[118, 125, 121, 108, 100, 138]: 118, 138

[111, 140, 108, 127, 102, 119]: 111, 119

[151, 123, 103, 113, 144, 154, 119]: 151, 119

[[127, 141, 118, 116, 141],
 [130, 120, 137, 137, 118],
 [134, 155, 136, 119, 135]]: 127, 135

[117, 153, 125, 108]: 117, 108

[[116, 147, 123, 156, 137, 145],
 [127, 110, 145, 115, 111, 131]]: 116, 131

[[130, 107, 124, 128, 120],
 [110, 151, 150, 128, 143],
 [144, 106, 107, 134, 122]]: 130, 122
---
110  142  157   98 ==> 142

129  121  127  120  130  123  152
110  124  130  120  116  136  145
118  130  124  114  127  123  132
==> 145

110  133  100  116  110 ==> 116

127  141  131  124  118  123
118  157  128  124  125  155
120  156  120  149  121  127
==> 156

151  147  145  129  153 ==> 151

123  100  130  146  142 ==> 142

125  100  130  144  114 ==> 130

144  112  128  130  119  138
157  125  127  131  110  132
149  121  125  129  121  133
==> 149
---
array([[113, 148, 117, 151, 153],
       [136, 115, 111, 133, 130]]) value 133

array([[118, 139, 111, 116, 148, 145, 130],
       [121, 130, 109, 117, 143, 130, 127],
       [114, 130, 107, 121, 151, 148, 125]]) value 130

array([[131, 117, 124, 133],
       [105, 150, 151, 122]]) value 151

array([[124, 151, 135, 134, 108, 126],
       [128, 110, 127, 103, 135, 131],
       [148, 129, 123, 140, 118, 154]]) value 135

array([[130, 153, 124, 155, 118, 128],
       [145, 140, 133, 138, 118, 123],
       [109, 134, 115, 135, 137, 120]]) value 118

array([[141, 148, 146, 123, 149, 102],
       [109, 121, 128, 128, 114, 118],
       [111, 136, 131, 123, 112, 121]]) value 114
---
[119 108 135 117 132 146 101] ==> 117, 146
[143 135 123 129 127  99 134] ==> 129, 143
[130 111 153 135 140] ==> 153, 153
[107 144 155 142 123 147 139] ==> 142, 155
[139 152 111 109 154] ==> 111, 154
[109 123 104 133 141 136 139] ==> 133, 141
[112 150 127 105 141 141 122] ==> 105, 150
[100 120  98 153 143 129 156] ==> 153, 156
[149 150 114 146 140] ==> 114, 150
---
[[127 128 124 127 134 127 123]
 [113 127 125 138 123 129 127]
 [132 127 131 127 122 129 131]
 [133 119 124 130 131 121 125]
 [113 132 123 133 125 133 120]
 [151 117 125 120 133 119 124]
 [130 142 134 118 131 136 131]
 [122 135 131 129 129 132 132]
 [109 125 125 143 126 127 129]
 [119 137 132 129 132 132 133]
 [118 135 126 128 130 133 123]
 [128 136 135 126 135 130 138]] >> 127

[[114 113 135 125 126 132 137]
 [115 110 138 154 133 138 136]
 [125 124 132 149 136 146 129]
 [131 140 110 107 124 110 118]
 [121 116 138 149 136 149 132]] >> 132

[[131 136 134 134 131 130 130 127 129 129 125 126 128]
 [113 127 133 132 134 135 137 136 138 139 140 139 140]
 [138 139 135 130 130 127 124 123 123 122 123 122 119]
 [127 130 130 129 129 129 128 130 125 126 127 126 124]
 [144 134 129 125 124 122 116 115 113 112 111 108 105]
 [137 138 136 132 133 129 127 127 124 121 120 118 121]
 [124 135 137 135 137 136 132 129 129 129 133 128 131]
 [119 123 125 128 126 126 124 127 127 127 127 125 127]
 [131 129 126 126 123 124 125 126 125 124 125 122 125]] >> 126

[[131 123 131 127 133 112 115 127 127 128 134 131 130 117 132 132]
 [131 134 139 125 130 127 125 131 135 135 126 123 132 125 128 126]
 [134 136 136 120 128 126 125 129 128 134 128 125 136 127 126 131]
 [133 120 145 115 126 117 113 130 146 139 130 122 125 119 107 127]
 [134 129 141 120 124 119 120 124 133 130 128 125 129 120 123 129]] >> 132

[[111 141 130 140 129 144 115 139 132]
 [140 135 110 141 131 140 131 144 116]
 [135 111 144 131 140 129 143 115 138]
 [122 140 134 111 141 130 140 131 144]
 [140 129 143 116 138 132 121 105 116]
 [130 122 138 135 111 141 133 140 130]] >> 139

[[134 119 134 131 136 126 124]
 [128 125 130 122 127 138 144]
 [125 122 122 131 141 129 138]
 [132 119 133 132 140 126 127]
 [135 123 133 121 121 135 138]
 [134 123 133 121 121 135 138]
 [131 120 132 133 140 126 129]
 [124 122 122 128 138 130 139]
 [145 122 158 125 127 128 127]
 [128 124 131 121 129 139 143]
 [127 124 130 123 129 138 143]] >> 126

[[130 127 144 123 130 129 121 124 126]
 [131 130 135 113 126 127 126 127 126]
 [128 130 129 145 125 127 131 127 126]
 [128 125 109 127 123 131 131 130 139]
 [123 125 106 119 131 123 128 130 125]
 [127 128 112 129 136 128 122 126 131]
 [124 128 137 127 125 130 127 129 134]
 [130 127 111 119 129 126 125 129 132]
 [127 126 121 128 131 123 130 129 130]] >> 124
---
136  106  134  125  140 => 106

117  136  124  102  133  123  158
123  113  115  141  124  110  124
129  123  128  142  129  112  119
=> 136

140  142  132  131  139  132
123  123  153  153  116  152
=> 142

137  140  143  145  146  147  148
146  147  148  149  149  150  152
145  146  147  148  148  149  150
=> 140

158  128  100  132  122  138  146 => 128

124  158  128  103  106  151  125 => 158
---
[[155 108 128 132 128]
 [125 128 134 134 114]
 [123 107 137 119 105]] ==> 128

[[149 111 107 103 105 106]
 [151 109 108 106 104 105]
 [150 151 105 105 106 106]] ==> 106

[[145 153 142 114]
 [137 111 139 135]
 [110 105 126 105]] ==> 114

[[111 106 110 109 107 108]
 [116 109 107 108 108 109]
 [145 110 109 111 109 109]] ==> 108

[[121 114 137 133 135]
 [125 150 131 128 128]
 [132 106 125 127 127]] ==> 135

[[108 115 110 130]
 [106  99 115 143]
 [120 106 121 126]] ==> 130

[[133 121 150 124]
 [130 125 143 128]
 [135 119 154 121]] ==> 124
---
[[145 131 129 129 129 130]
 [153 142 141 141 141 141]
 [115 127 129 127 127 127]] → 141

[[106 104 102 105 110 101 155]
 [110 102 102 105 107 104 148]] → 148

[[135 132 121 157 122 121]
 [121 131 137 154 110 128]] → 128

[[107 155 127 104]
 [124 103 130 105]
 [141 137 126 115]] → 105

[[114 147 125 127 128 101]
 [135  99 147 113 145 124]] → 124

[[100 141 138 153 108 130]
 [153 157 158 109 143 124]
 [100 119  99 127 100 111]] → 124
---
[[136 139 144 150 126 128 107 146 135 121 128 137 124 132 135]
 [125 131 119 148 124 124 136 111 118 111 132 113 128 137 134]
 [131 122 129 131 135 123 104 119 128 110 129 132 113 130 123]
 [134 133 126 113 125 139 108 114 131 118 132 130 140 126 129]
 [131 138 135 120 112 133 123 117 129 134 134 127 132 127 140]
 [135 118 110 111 129 132 130 122 119 115 127 131 123 143 115]
 [124 136 136 134 135 124 139 145 118 123 126 111 133 133 128]] -> 134

[[137 140 109 137 104 116 151 138 145 103 114 117 131 125 146 141]
 [124 103 122 128 113 109 118 123 119 128 129 130 149 134 115 108]
 [132 136 119 145 130 111 150 137 132 133 114 116 123 110 155 146]
 [108 115 103 103 153 146 147 135 104 150 126 125 124 149 136 126]
 [146 145 111 119 142 102 130 144 105 138 148 140 109 147 150 145]
 [105 105 115 110 153 117 127 114 110 111 147 126 112 144 153 126]
 [142 155 146 135 140 151 109 149 121 143 132 106 106 128 138 119]
 [132 150 113 105 109 110 105 138 138 102 133 149 116 118 143 143]] -> 108

[[125 132 136 128 131 137 130 135 140 144 135 135 153]
 [129 128 131 137 129 127 121 132 122 115 119 121 125]
 [125 140 117 125 124 126 124 112 116 120 121 114 108]
 [108 129 118 124 139 131 136 131 133 130 139 126 143]
 [147 127 119 124 130 124 138 120 125 139 121 141 128]
 [137 115 118 127 128 122 141 130 122 130 136 143 130]
 [129 123 122 118 132 138 130 139 125 127 136 133 137]
 [113 118 125 124 112 136 139 136 138 134 122 135 138]
 [118 127 116 124 127 131 136 136 126 126 130 131 139]
 [146 138 134 146 134 133 120 117 136 121 120 121 121]
 [143 129 143 125 121 121 125 131 131 128 130 135 127]] -> 125

[[128 131 135 128 129 101 137 130 131 129 128 123 129 128 129]
 [134 124 125 129 120 111 123 124 123 128 125 126 130 127 121]
 [128 130 129 130 126 149 119 127 123 125 129 137 127 124 126]
 [125 137 128 132 131 117 119 130 130 132 127 137 128 126 128]
 [122 138 127 127 137 137 132 132 126 131 127 133 127 132 120]
 [136 130 129 128 124 129 125 131 130 123 131 135 126 127 134]
 [123 123 137 127 132 149 129 122 129 127 130 121 128 124 127]
 [120 134 131 130 135 146 138 127 127 128 129 127 129 125 135]
 [137 133 124 127 131 124 139 124 130 128 127 122 130 130 137]
 [124 131 125 128 132 122 136 133 136 130 129 127 127 130 142]
 [126 130 124 131 132 118 131 122 131 132 125 122 131 127 137]
 [135 126 133 127 129 121 135 120 127 127 127 116 131 127 128]] -> 121

[[122 138 122 135 143 142 125 135 132 116 130 123 113 125]
 [122 133 117 141 151 138 127 129 136 122 134 118 113 122]
 [128 122 126 132 125 126 129 131 125 133 129 127 125 130]
 [131 124 138 126 119 121 125 130 133 128 132 138 130 134]
 [127 121 134 123 112 124 126 125 124 122 127 127 123 131]] -> 122
